0: np.array([3, 3, -23, 15, 48, 11, 2, -23, -10, -20, 24, 27, -12, 20, -24, -1])
1: np.array([45, 7, -32, 3, 7, 10, -9, 23, 24, -30, 41, 18, 2, 26, 8, -21])
2: np.array([-8, 37, 35, 23, 31, 30, 4, -70, 18, -11, 29, 37, -4, 24, -87, -4])
3: np.array([-41, -15, -32, -34, -17, 10, -21, 7, 23, 8, -3, 24, 16, -39, 20, -43])
4: np.array([12, 16, 21, 20, 47, 29, -13, -82, 1, -31, -5, 23, 1, 5, -61, -40])
5: np.array([47, -27, -41, -36, -37, 10, 23, -10, 12, 20, 3, 8, 5, 4, 1, 23])
6: np.array([-15, 33, 28, 37, 19, 49, -30, -57, -9, -28, 18, 26, -17, 3, -73, 12])
7: np.array([-40, 10, 33, 37, 22, -12, -21, 1, 8, -20, -6, -20, 29, -6, -14, 25])
8: np.array([25, 1, 19, -2, -29, 13, 30, 8, -23, -4, 3, 16, -25, 8, 2, 46])
9: np.array([-79, 8, 20, 44, 26, -2, 25, -37, 13, -26, -99, -17, 10, -38, -19, 11])
10: np.array([-28, -7, 40, 5, 12, -16, -25, 8, 27, 22, -29, 25, -3, -8, -12, -24])
11: np.array([12, -2, -6, -1, -34, -16, -12, 61, 7, 37, -4, -41, 7, -18, 80, 3])
12: np.array([-64, -16, 26, 65, 8, 9, 43, -13, -17, -16, -66, 38, -1, -6, -24, -40])
13: np.array([78, 26, -5, 2, 4, -14, -25, -28, 17, 9, 36, 39, -2, 53, 5, -31])
14: np.array([7, 5, 21, 5, 12, -8, 21, 16, -32, -15, -10, -25, -35, -7, 23, 28])
15: np.array([-22, 18, -30, 35, 16, -1, 8, -22, -10, 0, -6, 41, -2, 26, -38, -41])
16: np.array([-64, 32, 63, 59, 33, -7, 2, -23, -4, -38, -56, 26, -11, -14, -16, -3])
17: np.array([11, 34, 43, 53, 69, 34, -19, -23, 5, -19, 3, 29, 16, 11, -75, -77])
18: np.array([8, -21, -22, -24, -13, -18, 26, 7, 15, -33, 19, -5, 3, 26, 9, 7])
19: np.array([8, -56, -8, -10, -12, -15, 25, 7, 4, -25, 16, -36, -17, 17, 24, 24])
20: np.array([1, -5, 32, -17, 8, 15, 29, -35, -5, -5, -10, 27, -24, -1, -28, 13])
21: np.array([23, 43, 41, 48, 31, 52, -27, -118, -48, -75, -5, 21, 54, 52, -80, -19])
22: np.array([-31, 36, 13, 38, 14, 8, -9, -10, -5, 3, -23, 22, 25, 0, 5, -126])
23: np.array([5, -30, 23, 22, 11, -1, -22, -4, 1, 3, 19, 4, 7, 11, -8, -13])
24: np.array([13, 17, -9, -9, -8, 28, -17, 4, 7, -56, 0, 1, -26, 48, -17, -14])
25: np.array([-9, 47, 34, 53, 51, 16, 17, -95, 3, -27, -37, 70, -31, 65, -87, -50])
26: np.array([21, -20, -40, 20, -38, -32, -32, 32, -18, -2, 44, -37, -20, 50, 16, 30])
27: np.array([13, -17, -9, -33, 9, 9, 3, 44, -69, 14, 35, 5, 4, -23, 37, 13])
28: np.array([-18, 36, 42, 50, 39, 48, -22, -114, -21, -50, 26, 14, -6, 20, -104, -3])
29: np.array([21, 21, 15, 20, 43, 10, -5, -3, -23, -15, 27, 34, 33, 22, -39, -9])
30: np.array([-5, 21, -14, 5, -2, -7, -45, 2, 32, -13, -5, 7, 13, 6, 10, 7])
31: np.array([-31, -22, 43, 17, 3, -8, 49, -5, -44, 39, -5, 22, -17, -18, 12, -42])
32: np.array([17, 10, 28, -1, -15, 0, 2, 39, 0, 6, 19, -4, 11, 22, 58, 5])
33: np.array([-6, -18, 31, 20, 8, -38, -12, 45, 10, 12, -12, -53, -12, -14, 32, 37])
34: np.array([9, -11, -22, 8, 25, 20, -5, -9, -46, -19, 24, 16, -42, -2, 8, 24])
35: np.array([-71, 2, 21, 44, 36, 2, -7, -41, 10, -22, -50, -25, 38, 3, -38, -40])
36: np.array([-76, -12, 10, -15, -3, -46, 36, 57, -3, 21, -34, 21, 27, -96, 78, -40])
37: np.array([63, -15, -47, -5, -1, 13, 24, 47, 16, -22, 61, 18, -3, 11, 20, -39])
38: np.array([-6, 43, 10, 39, 40, 3, -49, -17, 25, -36, -12, 21, 25, 42, -16, -9])
39: np.array([-29, 35, 5, 18, 30, -4, -57, -19, 26, -59, -28, 19, 6, 30, -22, 9])
40: np.array([7, -7, 10, -20, 1, -1, 19, 12, -19, 11, -39, 7, -39, -4, 31, 16])
41: np.array([-17, 4, 2, -1, 17, 3, 23, 0, -10, -29, 20, -9, 5, 1, -7, -25])
42: np.array([39, -61, 24, -81, -45, -28, -3, 24, 26, 19, 45, -45, -5, 18, 20, 13])
43: np.array([-23, -63, -7, -48, -90, -24, 25, 26, -9, 44, 14, -44, 26, -16, 54, 16])
44: np.array([42, -7, -20, -20, -30, -18, -25, 26, 3, 10, 4, -15, 0, -3, 9, -42])
45: np.array([-19, -28, 34, 3, -17, -39, 21, 11, -19, 43, 5, -19, -21, -27, 18, -11])
46: np.array([-8, -2, -6, 5, 3, -10, 15, 14, -8, 21, 6, -25, -2, -10, 23, 41])
47: np.array([53, -80, -11, -72, -37, -3, -12, -15, 35, 18, 61, 14, -26, 17, 13, 37])
48: np.array([5, 41, 13, 0, -8, -3, 13, 32, -13, -12, -16, 10, -70, -10, 26, 27])
49: np.array([-18, 55, 52, 26, 28, 6, 20, -9, -10, 2, -33, 17, 4, -1, -17, 6])

np.array([43, -32, -56, -2, -1, 13, 24, 34, 13, -14, 53, 5, 1, -3, 26, -21]) 37
np.array([35, -13, 19, -22, -48, 27, 17, 14, -18, -5, 24, 31, -9, 20, 23, 17]) 8
np.array([13, -125, -14, -34, -77, -38, 33, 62, 18, 59, -36, -22, 8, -102, 87, 13]) 43
np.array([44, -56, 32, -50, -56, -18, -24, 19, 32, 30, 41, -20, 23, -10, 29, 4]) 42
np.array([69, -40, -21, -113, -98, -55, -3, 52, 28, 11, 69, -50, 7, -24, 39, 5]) 42
np.array([43, -59, -90, -28, 34, -1, -3, 15, 28, 36, -12, -11, 29, 14, -6, 54]) 5
np.array([-19, -1, -45, 14, 37, 5, 16, 34, -78, -49, -27, 53, -33, -16, 39, 25]) 34
np.array([-26, -8, -57, 29, 13, 20, 9, 43, -64, 13, 4, 42, -39, -15, 19, 30]) 34
np.array([-28, -5, -41, -4, -13, -24, 13, 33, 5, 29, 0, 22, -2, -1, 15, -42]) 3
np.array([-12, 25, 38, 7, 19, 41, 6, -68, 4, -28, 22, 43, -4, 23, -88, -2]) 2
np.array([36, 48, 19, -8, 37, -33, 3, -18, -24, -53, -18, -12, -47, 11, -6, 14]) 14
np.array([-7, 4, 12, 1, -13, -9, 25, 19, -25, 29, 4, -19, -15, -35, 0, -21]) 45
np.array([34, -76, 30, -117, -74, -15, -3, 34, 33, 14, 62, -41, 20, 12, 20, 17]) 42
np.array([25, 9, -30, -8, -30, -16, -35, 23, 29, 34, 7, 18, 16, -31, 28, -35]) 44
np.array([-9, -48, -60, 24, -6, -18, 10, -27, -27, 7, -27, -19, 25, -16, -3, 23]) 46
np.array([-9, 9, 5, -2, -10, 22, 3, 39, -3, 10, 30, 16, 22, -3, 33, -34]) 32
np.array([10, 34, 17, 24, -8, -3, -34, 5, 14, -5, 6, 2, -5, 46, 12, 21]) 30
np.array([-30, 4, 9, 11, 24, -9, 11, 25, -17, 22, -59, 16, -16, -33, 13, 20]) 40
np.array([18, 15, -4, 40, 0, 28, -21, 21, -57, 19, 6, 18, -35, -10, 12, -39]) 34
np.array([22, -18, -46, -3, 32, 7, -18, -23, -16, -5, 28, -7, -12, 24, -16, -17]) 0
np.array([-101, -4, 35, 28, 13, -12, 28, 9, 29, -2, -89, -4, -15, -62, 2, -19]) 9
np.array([28, -2, -52, -9, -29, 2, -4, 52, -23, 68, 0, -42, 23, -19, 65, 15]) 11
np.array([42, 10, -33, -10, 8, 17, 12, 19, 18, -9, 51, 17, 11, 27, 11, -26]) 1
np.array([16, 14, 50, -7, -11, 13, 15, 25, 3, -3, 25, 18, 7, 34, 44, 7]) 32
np.array([13, 3, 21, 1, 9, -8, 31, 7, -43, -20, -19, -18, -41, -7, 27, 10]) 14
np.array([-9, 7, -3, 4, 10, 44, -13, -14, -3, -49, 3, 6, -20, 48, -16, 5]) 24
np.array([64, -84, 12, -101, -93, -34, -36, 40, 35, 43, 60, -36, 37, -25, 49, 18]) 42
np.array([7, -76, -10, -57, -85, -59, -11, 39, 20, 45, 18, -57, 45, -33, 58, 6]) 43
np.array([-4, -82, -76, -45, -56, -38, 28, 73, -12, 81, 14, -41, -20, -45, 76, 1]) 43
np.array([4, -8, 23, 2, -26, -64, -26, 37, 16, 36, 9, -54, -5, -24, 29, 29]) 33
np.array([-24, 20, 7, -2, -5, 3, -24, -26, 29, -25, 6, -28, 24, 26, -2, -6]) 30
np.array([14, 59, 46, 45, 44, 44, -16, -118, -27, -69, -23, 16, 38, 50, -70, -16]) 21
np.array([2, -6, -62, -14, -18, -7, 37, -28, 2, 57, -2, 13, 37, 5, 32, -22]) 5
np.array([-107, 30, 12, 63, 61, 24, 13, -35, 18, 8, -84, -8, 21, -45, -21, -4]) 9
np.array([17, -8, -30, -7, 23, -42, 2, -1, -15, 26, 3, -51, -16, -2, 30, 5]) 46
np.array([-36, 20, 40, 18, 32, -12, -14, 14, 11, -12, -28, 41, -3, 1, -3, -20]) 10
np.array([23, -40, -13, -41, -2, 8, 9, 36, -54, 21, 29, -14, -3, -18, 38, 15]) 27
np.array([-6, -90, -108, 3, -32, -50, 19, 18, -49, 41, -33, -55, 27, -39, 52, 34]) 43
np.array([-3, 55, 25, 43, 41, -18, -42, -20, 6, -10, -21, -18, 9, 5, 1, -35]) 38
np.array([32, -26, -21, -37, -40, -11, 46, 19, 11, 53, 42, 8, 27, -23, 14, -11]) 5
np.array([45, -51, 3, -51, -69, 0, -5, 20, 62, 25, 48, -36, 4, -6, 28, 31]) 42
np.array([7, -47, -35, -30, -22, 14, 19, -11, 4, 7, 15, -1, 18, -30, 9, 19]) 5
np.array([-18, 0, -19, 9, 4, -44, -3, -1, 14, 2, -12, 17, 6, -56, 18, -45]) 3
np.array([6, -3, -22, -25, 5, 18, 17, 18, -34, -14, -4, 19, 14, 3, 13, -11]) 41
np.array([-26, 37, 42, 33, 22, 20, -18, -58, -15, -30, 5, 9, -9, -2, -53, -7]) 6
np.array([-11, -60, -3, -53, -64, -10, 71, 56, -41, 29, -13, -8, 28, -45, 32, 20]) 43
np.array([-2, 28, 5, -11, 36, -7, -35, 15, 33, -5, 7, 34, 15, 5, -21, -20]) 30
np.array([16, -1, -1, 15, -35, -4, 10, 6, 0, -31, 65, 56, -16, 45, 11, -13]) 1
np.array([12, -27, -3, -28, -42, -37, -9, -9, 19, 23, 2, -30, 27, -2, -2, -5]) 44
np.array([-9, 28, 4, 17, 18, 32, -4, -27, 9, -69, -9, 12, -22, 34, -20, -10]) 24
np.array([19, -34, -16, -66, -29, 34, 13, -7, -55, 10, 19, 32, -22, 13, 63, 36]) 27
np.array([-1, 65, 6, 11, 24, 17, -22, -27, 19, 8, 17, 18, 25, 59, -5, 2]) 38
np.array([4, 28, 9, 3, 47, -7, -25, 8, 11, -8, 9, 35, 21, 15, -33, -13]) 29
np.array([-8, -5, 28, 7, -12, -8, -13, 13, 17, 33, -69, -2, 4, -126, 81, -13]) 36
np.array([-4, 67, 30, 43, 19, 21, -36, -37, 20, -31, 0, 19, 2, 47, -37, -4]) 38
np.array([-2, -9, 22, -26, -29, -51, 33, 21, 4, 44, 11, -34, -18, -49, -9, -35]) 45
np.array([12, -28, 25, -34, -12, -1, 41, 3, -16, 9, -33, 19, -40, -13, 28, 22]) 40
np.array([-26, -59, -5, -51, -53, -35, 28, 46, -4, 22, 3, -25, 3, -72, 39, 23]) 43
np.array([1, -47, -56, -20, -24, -3, 38, 53, -59, 32, -3, -24, -6, -9, 10, -3]) 27
np.array([-31, 19, 14, 44, 49, 47, -32, -115, -12, -39, 12, 28, 22, 55, -110, -4]) 28
np.array([25, 39, -28, 0, 9, 27, 21, -49, -1, -1, -11, 15, 10, 45, -12, -47]) 15
np.array([-20, -15, -10, -2, -24, 23, 9, 14, 14, 11, 7, 11, 11, -54, 0, -28]) 3
np.array([54, -33, 6, -51, -9, -2, 3, -13, 8, 11, 42, 0, 17, 11, -3, 13]) 5
np.array([-2, 0, 7, 45, 19, -5, 5, 25, -12, 22, -18, -26, -6, 15, 4, 45]) 46
np.array([-10, 21, 34, 4, 29, 30, 4, -69, 22, -15, 15, 37, 17, -4, -97, -16]) 2
np.array([14, 3, -53, -32, -25, -13, -20, 39, 18, 14, -23, 9, -1, 39, 19, -36]) 44
np.array([-32, 11, 47, 51, 24, -9, -5, -5, -12, -21, -19, -8, -7, -17, 5, 0]) 7
np.array([-8, -77, -52, -11, -24, -15, 32, 20, 23, -16, 0, -47, -17, 21, 25, 27]) 19
np.array([-3, -58, -17, -66, -46, -2, 51, 44, -20, 29, -1, -22, 8, -30, 32, 10]) 43
np.array([-72, 40, -2, 31, -8, -23, 49, 0, 14, 23, -63, -11, -1, -42, 14, 17]) 9
np.array([3, 119, 37, 99, 33, 10, 28, 3, 6, 13, 1, 24, -9, 30, -18, -47]) 49
np.array([-4, -33, -32, 12, 33, 25, 4, -5, -43, -27, 22, 39, -35, -21, 26, 13]) 34
np.array([-17, 59, 27, 71, 31, 3, 29, 5, 3, 18, -12, 25, -3, -30, 18, -37]) 49
np.array([26, 46, 5, 3, -14, -12, -11, 18, -6, -8, 13, -7, -75, 12, 17, 42]) 48
np.array([5, 36, 18, 11, -15, -23, -38, 17, 18, 13, 3, 8, 4, 34, 10, 17]) 30
np.array([38, -43, -47, -58, -62, 18, 29, 32, 13, -5, 5, -6, -12, -10, 12, 43]) 5
np.array([44, -63, -43, -77, -76, -1, 13, 20, -3, 3, 20, 10, 3, -15, 13, -2]) 5
np.array([-3, -87, -35, -56, -78, -60, 42, 58, 2, 29, 5, -30, 37, -72, 52, -33]) 43
